In the rows, 128 means zero.
One turn moves each row of this set onto another row. After a few examples, where does it send each row asked below?
J_478: [170 104 100 136 121 137 152 120 152 113 145 123 153 125]
J_752: [178 126 124 130 100 126 150 124 114 116 124 135 112 144]
J_772: [117 101 106 119 134 120 149 117 154 144 141 122  97 119]
J_562: [156 129 155 124 148 101 159 114 130 128 131 128 137 146]
J_623: [142 121 132 110  95 137 127 120 158 122 118 137 147 108]
J_566: [137  99 159 143 115 116 137 142 134 148 135 106 118 104]
J_821: [111  97 118 108 131 127 140 113 149 148 141 118 114 111]
J_110: [160 133 125 126 115 116 160 138 127 122 130 138 101 157]
J_707: [139  94 116 109  94 150 154 113 150 149 132 140 127 112]
J_166: [135 112 132 151  99 112 156 117 122 152 149 106 108 111]
J_149: [170 121 127 116 105 130 161 136 112 124 115 133 122 154]
J_239: [142 139 149 117 126 109 137 111 155 120 116 114 155 129]
J_59: [148  97 105 117  99 148 148 107 156 149 132 126 144 112]
J_667: [153 146 132 124 122 141 152 120 142 128 126 142  94 139]
J_940: [171 106  95 139 127 134 166 117 137 127 142 115 146 136]
J_60: [152 129 136 118 139 136 167 118 145 130 113 148 102 141]
J_502: [115 127 124 126 135 132 163 116 165 128 144 135 107 127]
J_171: [160 127 118 163 110 117 143 111 140 123 157 118 132 109]
J_840: [167 106  93 139 113 128 156 111 153 114 132 123 144 135]
J_379: [144 121 161 117 132  93 152 122 144 130 112 136 147 135]
J_3: [161 120 116 155 109 112 153 124 117 132 164 123 122 118]
J_17: [147 119 148 111 124 110 127 130 143 123 115 105 159 118]
J_111: [151 106 125 115  95 127 137 125 152 116 108 118 160 111]
J_394: [151 123 170 129 136  99 151 128 126 128 123 130 142 136]
J_180: [152  89 109 109  99 148 143 117 134 154 127 129 135 109]
J_442: [116  85 115 114 146 119 150 115 141 137 136 117 124 112]
J_209: [144  95 110 112 102 156 143 128 152 152 141 133 129 115]
J_576: [124 100 164 136 130 117 142 132 129 142 127 107 108 112]
J_274: [128 107 166 117 121 118 133 144 126 146 126 113 113 124]
J_496: [134 128 151 150  91 122 145 127 131 146 148 107 118 110]
J_896: [168 131 129 126 110 116 162 126 123 111 120 141 122 157]
J_619: [179 129 130 127 104 124 148 135 116 126 132 142 126 150]
J_870: [134 106 173 124 115 124 146 134 129 144 116 103 117 120]
J_94: [132  93 162 127 120 125 151 143 116 146 123 119 111 116]
J_169: [108  95 122 120 131 113 149 117 144 139 155 105 121 115]
J_936: [111  89 124 127 128 111 151 106 152 148 138 112 123 111]
J_960: [173 116  97 141 109 140 158 126 142 120 146 120 140 137]
J_254: [128 118 121 107 140 144 168 124 161 141 137 142 114 134]
J_242: [177 115 108 156 105 125 155 128 146 127 142 109 145 129]
J_922: [152 107 110 102 102 139 139 115 160 151 123 137 147 118]
J_452: [153 120 157 140 143  98 162 119 134 124 117 123 131 146]
J_959: [147 112 152 129 140  95 167 124 122 126 126 123 150 141]

J_239 -> J_667
J_940 -> J_180
Now these:
J_60 -> J_3
J_566 -> J_379
J_960 -> J_59
J_936 -> J_274
J_169 -> J_870

One turn moves each row of this set onto another row. After a few examples, where does it send each row asked below?
J_608: [138 135 151 151 131 106 143  94 127 104 131 135 147 149 127 144 130 150
 151 152  99 134]
J_876: [157 136 178 160 125  99 141 137 117 116 125 136 161 162 140 159 110 147
 147 134 101 149]
J_121: [158 153 164 141 128 116 137 140 127 125 125 136 172 121 121 122 135 153
 140  97  90 151]
J_223: [115 131 166 127 121  71 134 169 108 129 146 127 162 112 149 159 140 125
 153 119 111 159]
J_45: [115 135 119 137 131 131 168 130 118 137 131 140 159  96 127 135 135 141
 138 117 102 144]
J_901: [141 165 123 126 114 117 126 127 118 129 132 119 166 149 149 156 125 132
 130 121  74 178]
J_402: [138 136  99 142 121 115 138 135 113 108 119 137 153 120 152 165 120 140
 124 134 124 152]
J_446: [107 140 166 112 125 100 140 157 119 135 140 133 140 129 117 140 153 154
 115 128 131 127]
J_967: [151 147 138 123 127 147 130 131 106 120 112 128 184 150 116 129 123 142
 122 133  86 146]
J_479: [136 152 140 161 133  85 152 137 117 109 118  98 159 133 155 147 136 134
 127 130 134 157]
J_634: [106 131 164 126 131  82 126 124 138 130 132 140 135 116 130 139 113 157
 137 130 108 113]
J_71: [119 146 138 129 110 104 133 129  85 122 144 120 139 116 133 138 126 156
 151 123  75 118]
J_573: [101 106 167 134 129  87 142 126 126 128 129 110 186 144 138 137 117 117
 116 150 113 124]
J_376: [109 118 162 107 104 126 151 147 125 125 149 133 161 147 144 164 154 151
 128 150 111 152]
J_8: [131 139 131 123 129 105 143 157 117 141 121 132 157 140 112 134 111 103
 154 139  77 169]
J_696: [121 134 167 139 105 109 109 140 104 110 130 112 161 162 159 140 159 140
 137 147 111 142]
J_61: [160 117 146 120 126 108 157 139 132 119 124 132 191 137 142 145  95 140
 148 152 103 142]
J_956: [117 124 189 150 118 110 138 145  99 116 126 107 175 155 150 149 126 150
 111 138 118 145]
J_851: [112 126 172 156 132 116 123 139 119 117 107 140 167 121 146 147 114 133
 100 118  93 117]
J_882: [126 153 152 157 124 126 155 167 104 125 108 120 167 133 144 164 120 105
 125 144 106 146]
J_474: [118 142 156 122 124 131 146 119 105 102 117 115 168 134 119 141 137 159
  99 125  96 174]
J_977: [127 111 161 112 126 127 130 133 145 123 141 142 141 143 149 136 115 150
 111 116 121 138]
J_358: [ 97 132 145 118 123  99 141 146  99 138 126 100 152 144 144 128 124 127
 140 134 102 100]
J_56: [114 140 159 104 137 102 123 151 103 125 123 144 149 125 105 160 131 120
 130 101 114 156]
J_301: [119 132 117 105 129 110 128 138  96 112 125 163 152 113 138 142 129 157
 151 132  99 146]
J_710: [119 111 181 140 127 120 147 137 143 114 146 116 145 139 144 148 123 129
 155 159  99 157]
J_764: [128 135 136 136 137 117 118 102 129 113 121 130 155 133 122 153 144 119
 124 173  99 149]
J_82: [120 140 128  70 120 108 140 147 116 112 133 136 150 143 148 128 130 131
 128 131 115 157]
J_116: [132 150 150 100 138 108 115 118 106 116 140 123 171 136 126 150  99 109
 135 129 103 173]
J_749: [106 138 118 114 122 109 139 137 119 134 124 111 176  82 140 156 119 136
 116 135 102 142]
J_839: [151 136 172 157 122 105 141 134 123  93 120  93 159 118 142 144 121 117
 141 140  87 155]
J_263: [146 135 142 138 127 128 121 130 126 122 121 111 185 116 124 154 120 105
 126 161  84 143]
J_908: [132 137 144 147 116 106 108 138 129 111 118 116 162 144 137 123 130 142
 101 134  63 165]
J_42: [131 146 122 152 124  95 155 141 103 120 132 129 153 125 133 146 150 131
 150 107  79 171]
J_567: [127 138 179 119 132 102 159 139 117 126 130 164 152  91 133 135 118 121
 131 143 100 141]
J_889: [140 144 158 107 116  84 111 143 117 121 138 119 166 166 148 125 136 117
 140 153 101 125]
J_643: [134 135 160 122 118  72 132 149 136 133 127 126 155 129 162 133 100 121
 124 150  98 113]
J_694: [114 117 153 130 131  84 116 136 145 114 103 129 177 115 123 128 145 133
 116 150  85 134]
J_255: [135 151 169 131 112  78 166 157 111 146 127 119 167 149 141 133 121 143
 106 133  86 137]
J_34: [137 120 125 120 119 101 149 151 115 127 135 126 127 144 139 105 121 153
 148 116  97 146]
J_855: [123 149 132 118 121 128 156 127 105 140 132 146 186 134 167 121 129 134
 118 122 116 139]
J_785: [110 140 131 141 139  89 152 126  94 101 121 111 145 123 116 150 143 145
 115 122  91 170]
J_26: [103 125 161 127 115  81 104 139 129 123 145 119 155 115 136 156 123 140
 164 121  96 132]
J_714: [103 128 168 102 121  95 157 166 116 130 136 136 158 117 151 124 134 122
 112 114 109 164]
J_605: [108 138 126  85 120 103 136 149 116 110 141  93 160 123 138 159 114 133
 123 131 116 153]

J_901 -> J_573
J_785 -> J_696
J_8 -> J_851
Now these:
J_358 -> J_402
J_45 -> J_876
J_567 -> J_121
J_376 -> J_116
J_749 -> J_608
J_634 -> J_42

One turn moves each row of this set onto another row. After a few examples, where does it send each row asked below?
J_717: [115 117 127 118 130 134 135 115  92 127 134 137 145 152 130  95 116 124
 134 106 141 135 118 147 141 150 156 118]
J_536: [160 149 144 138 130 131 141 109 148 151 130 102 114 106 139 128  98 113
 119 111 136 121 130 118 121 125 130 128]
J_466: [154 138 135 134 123 155 141 117 154 140 135 113 115 115 144 122 110 119
 114 111 137  94 119 109 128 124 117 111]
J_351: [109 115 116 119  91 152 136 156 150 120 131 114 123 124 143 116 117 127
 112 131 125 120 112 116 154 126 117 102]
J_862: [102 125 107 105 101 155 135 161 134 124 140 111 121 135 141 116 108 113
 104 145 144 120 117 119 144 132 123 113]
J_989: [115 116 163 114 141 132 152 117 127 146 120 128 147 132 135 118 139 128
 114 117 146 126 119 124 125 149 173 134]
J_842: [161 134 137 123 121 147 123 127 147 146 128 128 123 118 133 140 112 125
 132 131 158  89 137 110 118 136 115 129]
J_803: [107 124 120 110 148 121 130 114  90 119 143 135 147 139 126  98 128 128
 144 126 113 143 115 137 126 137 145 126]
J_320: [145 141 122 124 124 110 134 118 143 115 117 154 124 126 108 153 115 109
 109 118 142 119 164 111 143 115 114 136]
J_32: [104 126 130 100 123 132 141 134 102 136 128 137 133 151 124  98 118 132
 132 101 135 133 115 150 133 154 155 121]
J_85: [119 115 134 117 114 145 120 163 114 118 109 117 109 119 129 133 127 136
 140 137 102 149 110 146 137 101 131 128]
J_929: [139 130 133 144 129 113 133 134 132 126 156 107 123 126 106 141 129  87
 120 165 117 138 144 146 135 128 114 148]
J_966: [122 137 121 115 116 136 120 158  97 135 123 116 121 110 127 148 115 113
 141 147  98 137 100 143 150 127 121 133]
J_776: [103 114 133 100 133 131 142 121 110 137 132 124 149 150 135  96 142 121
 131 115 141 134 118 138 135 144 161 118]
J_449: [145 157 115 136 128 126 119 123 131 126 119 158 141 126 119 146 134 111
 105 114 147 131 161 134 138 121 125 148]
J_225: [101 120 134 153 146 116 130 114 117  99 135 139 141 121 124 119 114 132
 119 146 122 139 119 119 123 159 156 148]
J_423: [119 111 123  98 111 120 131 153 118 112 107 117 101 122 126 144 124 125
 145 128  99 138 128 136 150 114 112 120]
J_951: [118 105 157 128 128 133 152 117 117 138 124 124 135 149 135 109 133 121
 115 111 152 129 126 146 130 158 167 131]
J_252: [151 122 135 114 122  96 136 126 126 112 132 119 107 126 102 147 119 112
 125 137 110 144 153 142 142 107 109 136]
J_164: [148 129 140 126 122 108 122 137 124 117 140 116 117 130 108 134 136 114
 105 145 123 162 144 159 137 104 126 149]
J_120: [119 153 118 150 115 122 131 129 113 124  99 162 127 124 129 147 119 110
 105 109 124 131 146 127 134 122 106 144]
J_6: [148 142 125 108 128 134 131 114 154 129 109 122 111 115 134 147 110 118
 124 111 144  96 133  94 133 122 131 116]
J_846: [ 96 121 111 131  97 143 138 150 165 126 122 119 135 132 138 115 113 113
 117 123 144 130 139 112 153 128 132 108]
J_125: [105 110 107 119 114 162 128 155 156 117 124 108 118 122 145 110 122 127
 131 133 141 124 127 112 124 121 133 116]
J_521: [109 125 135 135 160 111 138 110 109 107 146 140 145 121 119 107 118 132
 124 144 114 146 126 122 111 141 142 147]
J_188: [112 114 163 150 142 128 147 116 120 124 112 135 134 125 134 133 130 129
 116 128 132 128 119 130 121 163 167 151]
J_612: [106 123 157 139 153 122 150 119 125 123 122 150 150 117 125 128 126 133
 108 132 131 133 127 112 116 148 158 153]
J_147: [149 145 127 133 119 123 118 134 129 126 127 157 133 126 120 158 127 122
 116 141 143 109 159 130 131 139  99 147]
J_79: [135 124 129 122  95 128 122 143 112 127 122 115 117 114 127 142 130 124
 132 142  87 137  99 144 155 114 120 121]
J_526: [118 136 121 113 139 110 127 116 104 122 153 127 135 133 110  97 104 131
 144 129 115 147 112 144 126 150 153 131]
J_173: [153 150 142 121 131 166 144 120 134 145 136 112 114 130 141 136 104 115
 115 128 144  92 121 120 121 121 134 117]
J_36: [148 125 127 144 106 102 129 121 131 119 145 118 121 129 109 137 142  96
 105 149 112 137 138 144 142 118 105 143]
J_995: [127 139 131 124 107 139 122 133 113 132 102 113 115 126 134 143 119 125
 153 129  91 131 103 137 146 106 142 112]
J_669: [128 149 129 152 129 147 141 134 129 129 119 161 137 139 116 158 126  98
 114 128 135 104 154 128 137 125 114 141]
J_682: [155 150 115 126 137 154 124 112 151 139 124 117 126 110 144 129 118 119
 131 114 150 106 135 110 114 125 141 126]
J_544: [112 132 158 144 145 126 145 114 132 126 112 143 129 128 117 135 126 130
 123 128 126 117 120 123 107 157 167 153]
J_756: [118 127 120 132 145 119 123 105  97 108 150 130 141 131 124  97 103 131
 138 132 122 141 109 134 130 149 154 127]
J_541: [148 133 140 120 120 106 108 143 124 113 148 119 114 135 114 142 132 123
 120 164 121 133 143 152 139 127 100 140]
J_836: [127 127 125 135 108 104 131 120 133 111 144  96 106 143 118 119 129 101
 104 154 119 149 142 143 125 109 120 133]
J_297: [129 123 139 106 112 137 102 165 115 121 122 119 110 132 126 137 125 134
 147 150 115 124 108 141 150 120 111 117]
J_773: [114 111 114  94 113 135 134 145 156 115 116  98  99 124 141 127 120 119
 129 126 135 116 127 106 140 126 124 106]
J_29: [122 110 127 110 106 153 117 161 151 130 129 117 119 133 133 119 116 125
 135 141 156 103 121 111 137 130 115 110]
J_891: [145 146 123 154 119 133 134 118 131 129 117 159 132 124 123 146 132 102
 107 110 131 104 143 121 138 124 100 137]
J_798: [100 134 125 143 142 107 131 117 127 105 139 149 142 127 102 118 114 127
 129 145 117 139 127 124 118 158 153 151]
J_574: [108 117 157 117 130 134 156 124 133 138 122 123 122 151 127 107 131 125
 111 113 150 120 125 137 114 159 167 134]

J_120 -> J_536
J_526 -> J_798
Now these:
J_466 -> J_351
J_147 -> J_842
J_951 -> J_717
J_85 -> J_164
J_773 -> J_423
J_966 -> J_929
J_803 -> J_521

